128 stands for zero in the data rows.
Here are some numbered points:
[125 134 128 118 109  89  98  99 108 139 152 168 141 140 148 139] 0
[109 103  98 128 112 128 163 188 168 147 131 138 136 139 138 136] 1
[111 119 118  98 112 109 136 115 158 153 148 148 134 144 158 148] 2
[ 89  92  88  88  90  56 110 118 108 127 130 148 171 169 179 195] 3
[144 146 158 158 162 182 165 154 158 120 125  98  86  82  98  99] 4
[121 122 128 148 140 109 128 139 179 163 140 138 125 108 108 110] 5
[ 80  88  77  88  93 110 120 103 108 121 132 168 168 174 168 195] 6
[102 102  98  88 109 125 134 170 179 160 159 138 133 129 128 123] 7
[122 128 128 118 123 136 145 120 138 102 123 108 129 148 158 148] 8
[171 161 168 168 157 166 153 111  88 107  80  88 100 107 108  96] 9
[158 153 158 168 172 162 179 179 128 117  88  77  73  89  88  92] 10
[154 156 168 158 163 167 170 200 168 124  87  77  80 103  77  84] 11
[125 135 138  98  96  81  81  87  98 123 137 148 154 144 168 156] 12
[ 77  82  77  77  60  60  69 102  88 135 151 179 215 214 179 196] 13
[114 103  88 108 102  98 101 146 118 140 148 158 150 167 158 155] 14
[126 122 128 128 133 150 138 125 128 132 130 108 124 128 118 119] 15
[143 136 118 138 137 156 172 186 158 142 112  98  99 109 108 106] 16
[171 157 158 148 108 111 114  94  98 127 143 128 115 117  98 116] 17
[161 168 158 148 146 137  93  77  77  98 125 148 120 114 108 107] 18
[139 141 148 138 153 149 171 162 138 145 128 118 112 111 118 111] 19
[113 107 108  98 123 138 201 165 168 155 144 158 131 123 118 112] 20
[121 127 128 138 152 146 144 151 138 132 128 148 121 122 118 116] 21
[ 97 102  88  88 116 133 127 143 168 143 149 158 154 148 138 144] 22
[109 114 108 108 125 115  94 104  77 107 138 128 139 152 148 150] 23
[156 147 138 158 147 164 121 102 108 109 129 118 110 117  98 105] 24
[131 127 148 168 132 146 161 159 158 139 115  98 107 120  98  99] 25
[ 89 115 118 128 122 139 129 118 118 106 121 148 131 151 158 158] 26
[149 162 168 168 148 146 147 161 158 147 109  88  54  89  77  92] 27
[191 198 179 179 161 156 109 111  77  97  68  77  82  92  77  86] 28
[122 124 138 118 113 108 117 132 148 117 124 128 131 137 158 160] 29
[155 150 158 168 170 175 143 142 118 104 115 108  94  95  88  97] 30
[158 152 158 158 150 130 141 140 148 147 109 108  99 102  98 102] 31
[104  99  88  88  93  97  80  92  88 126 174 168 183 185 168 170] 32
Which point above is nearest to each new point by angle? Its number follows each.
[119 114 118 128 140 183 239 237 179 114 111 179 100  98  88  95] -> 21
[103  99  98 108 117 123 145 145 148 135 140 158 135 150 158 142] -> 22
[174 175 179 179 235 205 165 131  98  88  71  77  82  60  77  63] -> 30
[127 136 138 148 125 130 125 121 128 130 147 138 140 119 108 103] -> 17
[159 152 158 128 121 131 108 119 128 122 130 128 118 113 108 111] -> 17
[112 122 118 138 164 142 121 111 118 113 106 118 130 138 138 132] -> 26
[128  26 138 138 141 152 141 148 128 174 142 118 114 115 118 114] -> 15
[149 141 138 118 117 109  92 105 108 106 134 138 133 135 128 135] -> 12
[183 193 179 158 131 121  82  42  77  81  93 108 125 127 118 115] -> 18
[162 169 168 168 155 151 111 113  77  76  87  88 100 108 108 113] -> 28
[103  96  88  88  95 113 133 160 168 164 157 158 145 147 158 163] -> 22
[118 122 118 128 126 161 146 140 148 129 147 138 130 122 128 122] -> 20
[ 94 105  88  77  86  76  81  94 118 143 132 168 174 185 179 172] -> 13
[111 112 108 108 110 124 109 123 148 149 168 179 146 136 128 122] -> 22
[201 194 179 179 170 123  94  69  77  69  73  88  83  87  88  94] -> 28
[174 163 168 168 165 127 126 121  88  99 105  88 107  99  98  97] -> 28
[ 97 100  88  88 117 135 188 157 179 199 157 138 131 121 108 120] -> 20
[ 86  80  77  77  65  65  93 114 179 195 192 179 182 174 168 168] -> 2
[165 154 148 118 108 107 112 120  98  89 103 118 117 127 158 141] -> 12
[100 101  98  88  95 107 125 146 179 155 147 158 164 147 148 131] -> 22
[128 113 128 128 136 115 131 129 108 121 136  77 134 132 108 131] -> 15
[147 141 128 138 122 121 141  97 128 134 146 108 139 126 118 119] -> 17
[121 122 108 118 107 118 114 108 138 148 138 138 123 139 148 150] -> 2
